Each path is a new rotation, seen through one point. The rows after it are directions, each followed by how far the rotation turns it, in degrees each step (0 if it stays put).
Each turn is a multiple of 5 degrees from 10 to 175, or 0.
Each row of a path follows its step; steps can be skipped.
path 1
step 0: [-2.39,0.19,1.40,-0.44,-0.74,1.03,0.54,-1.95,-2.47,-1.19,0.48,1.37,0.42,1.17,-0.17,1.76,-0.48,2.44,-0.48,-0.73,0.49,-1.13,-0.62,-0.04,-2.08,0.11,-0.05,-0.27,1.39,-1.59,0.01,0.90,2.30,0.31,0.62,0.83,3.05,-1.75,2.01,2.67,-1.66,-0.97,-2.55,-0.22,0.75,-0.91,-0.52,-1.99,-3.07,-0.40,0.87,1.09,-2.47,0.71,-0.48,-0.17,-1.44,-1.69,1.71,-0.06,1.87]
step 1: [-0.29,-1.29,0.88,-0.83,-1.58,0.31,1.86,-0.38,3.50,0.88,-1.26,-1.24,-0.66,2.75,-0.51,0.57,-0.68,0.48,-0.22,-1.17,0.12,-2.15,0.25,-1.08,0.74,-0.06,2.66,0.19,1.04,-0.64,2.47,-0.01,1.08,2.13,0.16,-0.83,2.79,-1.56,0.06,-0.71,0.99,0.36,1.18,-0.17,3.12,2.08,-0.30,-0.29,2.58,0.31,-2.11,0.30,-1.45,2.46,0.45,-1.61,-2.45,-2.00,0.01,0.28,-1.53]
step 3: [-1.56,1.51,1.08,0.92,2.72,1.83,0.77,-0.45,-0.54,0.80,1.41,0.04,-0.53,-0.37,1.62,-4.32,-1.58,-0.46,0.35,1.01,0.59,-2.60,-2.53,-2.70,-1.79,2.47,2.19,-0.66,-0.70,1.57,-0.81,0.59,-0.83,-0.61,1.21,0.45,-0.05,1.44,-1.50,-0.54,2.30,0.70,-0.46,1.00,0.45,0.78,-0.27,-1.02,0.00,2.15,-1.21,0.50,1.44,1.45,-0.35,0.35,0.92,-2.54,1.71,-1.16,-0.29]
step 5: [0.16,0.85,0.65,-0.18,1.58,-1.08,1.45,1.09,-0.29,1.62,0.58,-3.49,-1.31,0.01,-1.78,1.89,0.02,-2.76,0.51,-0.02,2.95,1.39,-1.06,-0.72,-0.86,-0.63,-0.19,0.08,-0.36,1.69,-0.42,-1.28,-1.21,0.40,2.14,2.22,0.42,2.78,1.64,-1.58,1.35,0.03,-1.87,0.16,1.54,0.22,-0.02,-0.38,-2.13,-1.94,-0.65,1.00,-3.05,-1.05,0.36,-1.26,0.32,-0.12,0.74,1.74,-2.92]
step 6: [1.02,0.87,1.76,-0.58,0.50,-0.85,0.25,-1.06,-0.18,2.68,1.79,-0.62,0.49,2.90,0.85,0.06,-2.16,1.07,-0.78,1.56,2.29,2.83,2.66,1.81,-1.21,0.06,-0.58,0.14,1.94,-0.25,0.00,0.58,0.98,0.44,0.47,0.89,0.13,0.74,2.10,2.38,-1.27,0.54,-0.40,-1.04,2.25,0.10,-0.29,-0.81,-2.72,0.48,1.00,1.73,3.21,-0.95,1.31,1.73,-2.37,0.21,0.36,-2.18,-1.26]
step 7: [0.57,1.92,1.30,0.03,-1.30,0.58,0.67,-1.23,-1.03,0.62,-0.82,0.09,-2.58,2.90,0.82,-0.73,1.10,0.47,-0.16,1.62,1.87,0.44,-0.08,0.17,2.41,-1.32,1.38,1.84,0.33,1.67,0.28,-1.83,2.15,0.23,-0.06,-1.17,-3.48,0.13,0.62,0.06,0.12,0.64,2.49,1.45,0.54,1.92,-2.70,2.09,0.61,-0.38,-0.76,0.66,0.97,1.95,1.95,-3.26,-0.12,0.56,0.41,0.96,-1.59]
step 8: [-0.18,-0.81,-1.60,-3.04,2.71,2.39,-0.58,-0.28,0.53,-1.37,-0.75,1.25,-1.94,2.21,0.11,-0.16,0.70,-0.78,-0.43,1.50,0.46,-0.55,0.49,0.37,0.85,1.43,-4.49,-1.35,-1.30,1.97,0.89,-1.86,1.95,0.05,2.95,-1.89,-0.46,-0.78,-0.58,0.69,-1.07,-1.44,0.35,-0.56,-0.62,0.94,0.08,-1.53,-1.34,-1.17,0.99,-0.06,1.78,-1.27,2.36,0.21,2.50,0.34,0.21,0.27,0.99]
step 9: [-1.60,2.49,-0.29,0.27,1.98,-0.97,-0.65,-0.44,-0.78,-0.99,0.74,-1.04,0.32,2.16,2.81,0.27,0.70,-1.18,-0.50,-0.69,-0.55,-0.52,-1.16,-1.76,1.83,1.99,-0.77,-3.68,0.26,0.43,-0.29,-0.23,-3.15,-1.15,1.98,-0.48,0.19,-0.19,-0.45,1.91,0.33,0.17,-1.73,-0.27,-1.21,-1.07,-2.18,1.76,0.35,-0.91,0.53,-0.82,0.91,3.15,1.72,-0.50,-2.47,-2.35,-0.21,1.92,0.52]
step 10: [0.28,-0.31,-1.77,0.68,1.11,0.78,-1.79,-0.95,1.56,-0.20,2.37,-0.06,0.85,2.39,1.37,1.58,0.65,0.48,-2.62,-2.08,0.76,0.67,-0.32,2.33,0.05,0.41,0.47,-2.41,0.04,0.85,1.12,-0.15,0.14,-0.64,-1.28,0.88,0.38,-1.72,1.68,-1.83,-2.24,-0.87,0.97,-3.18,0.63,-0.08,-2.41,1.82,0.12,-1.86,-2.36,0.76,-1.70,-0.57,-1.92,0.77,0.43,0.52,2.72,0.88,2.35]
[0.16,0.09,-0.12,-0.54,0.27,0.25,-0.44,0.10,-0.37,0.27,-0.83,-0.64,0.07,-0.15,-0.20,0.13,-0.15,0.25,0.11,0.10,0.70,0.66,0.14,0.09,0.21,-0.29,-0.50,-0.86,0.07,-0.29,0.07,-0.27,-0.02,-0.01,-0.51,0.07,-0.43,-0.06,-0.27,0.52,0.61,0.03,0.48,0.44,-1.09,0.67,-0.03,0.21,-0.34,0.01,-0.13,0.78,-0.15,0.00,0.41,0.16,-0.50,0.20,0.47,-0.17,0.02] | 35
[0.34,-0.36,-0.14,-0.53,-0.47,0.38,-0.19,-0.33,-0.91,-0.12,-0.22,0.92,0.03,0.13,0.14,-0.60,-0.52,0.02,0.40,-0.04,0.43,-0.47,0.09,0.41,0.18,0.46,0.39,0.01,-0.71,-0.22,0.04,-0.18,0.81,-0.59,-0.49,0.28,-0.30,0.71,0.16,-0.16,-0.15,0.24,-0.07,0.31,-0.12,0.39,-0.65,-0.54,-0.39,0.03,0.06,-0.55,-0.27,0.21,-0.52,-0.02,0.10,-0.16,0.06,0.28,0.03] | 95
[-0.07,-0.34,-0.66,-0.66,0.04,-0.75,0.20,0.57,-0.70,-0.11,-0.04,0.35,0.08,-0.67,0.48,-0.07,0.10,-0.12,0.40,-0.05,0.05,-0.20,-0.40,-0.08,-0.40,0.37,0.43,-0.15,0.26,0.30,0.26,0.66,0.08,-0.34,0.17,0.23,0.22,-0.45,-0.41,-0.50,0.19,0.11,-0.07,-0.35,0.16,0.19,-0.18,0.45,0.08,0.35,-1.10,0.83,0.08,-0.72,-0.19,-0.08,-0.27,-0.09,-0.18,-0.46,-0.36] | 40
[-0.30,0.07,0.35,-0.84,-0.45,-0.06,-0.09,0.55,0.44,0.71,0.70,-0.07,-0.20,-0.08,0.06,0.68,-0.01,0.59,0.30,0.08,0.19,-0.42,-0.47,-0.32,-0.92,-0.01,-0.12,-0.30,-0.11,-0.74,-0.10,0.22,0.24,-0.26,-0.18,0.34,-0.21,-0.01,0.01,0.16,0.51,0.66,0.06,0.11,0.31,0.45,0.61,0.09,0.52,0.46,0.63,-0.27,-0.15,0.04,-0.04,-0.43,0.65,-0.26,0.32,0.14,0.13] | 25
[0.04,0.14,-0.01,0.07,-0.23,-0.08,-0.28,0.22,-0.17,0.00,-0.42,-0.65,0.04,-0.19,0.04,-0.45,0.01,-0.40,-0.12,-0.24,-0.22,-0.08,0.07,0.06,0.06,-0.07,-0.19,-0.01,0.16,0.70,-0.06,0.75,-0.02,-0.95,-0.30,0.26,0.11,-0.26,0.12,0.13,0.20,-0.18,-1.07,-0.58,-0.11,0.76,0.53,-1.08,-0.29,-0.53,0.48,-0.31,0.17,-0.25,0.76,-0.61,0.42,0.10,0.05,-0.16,-0.12] | 120
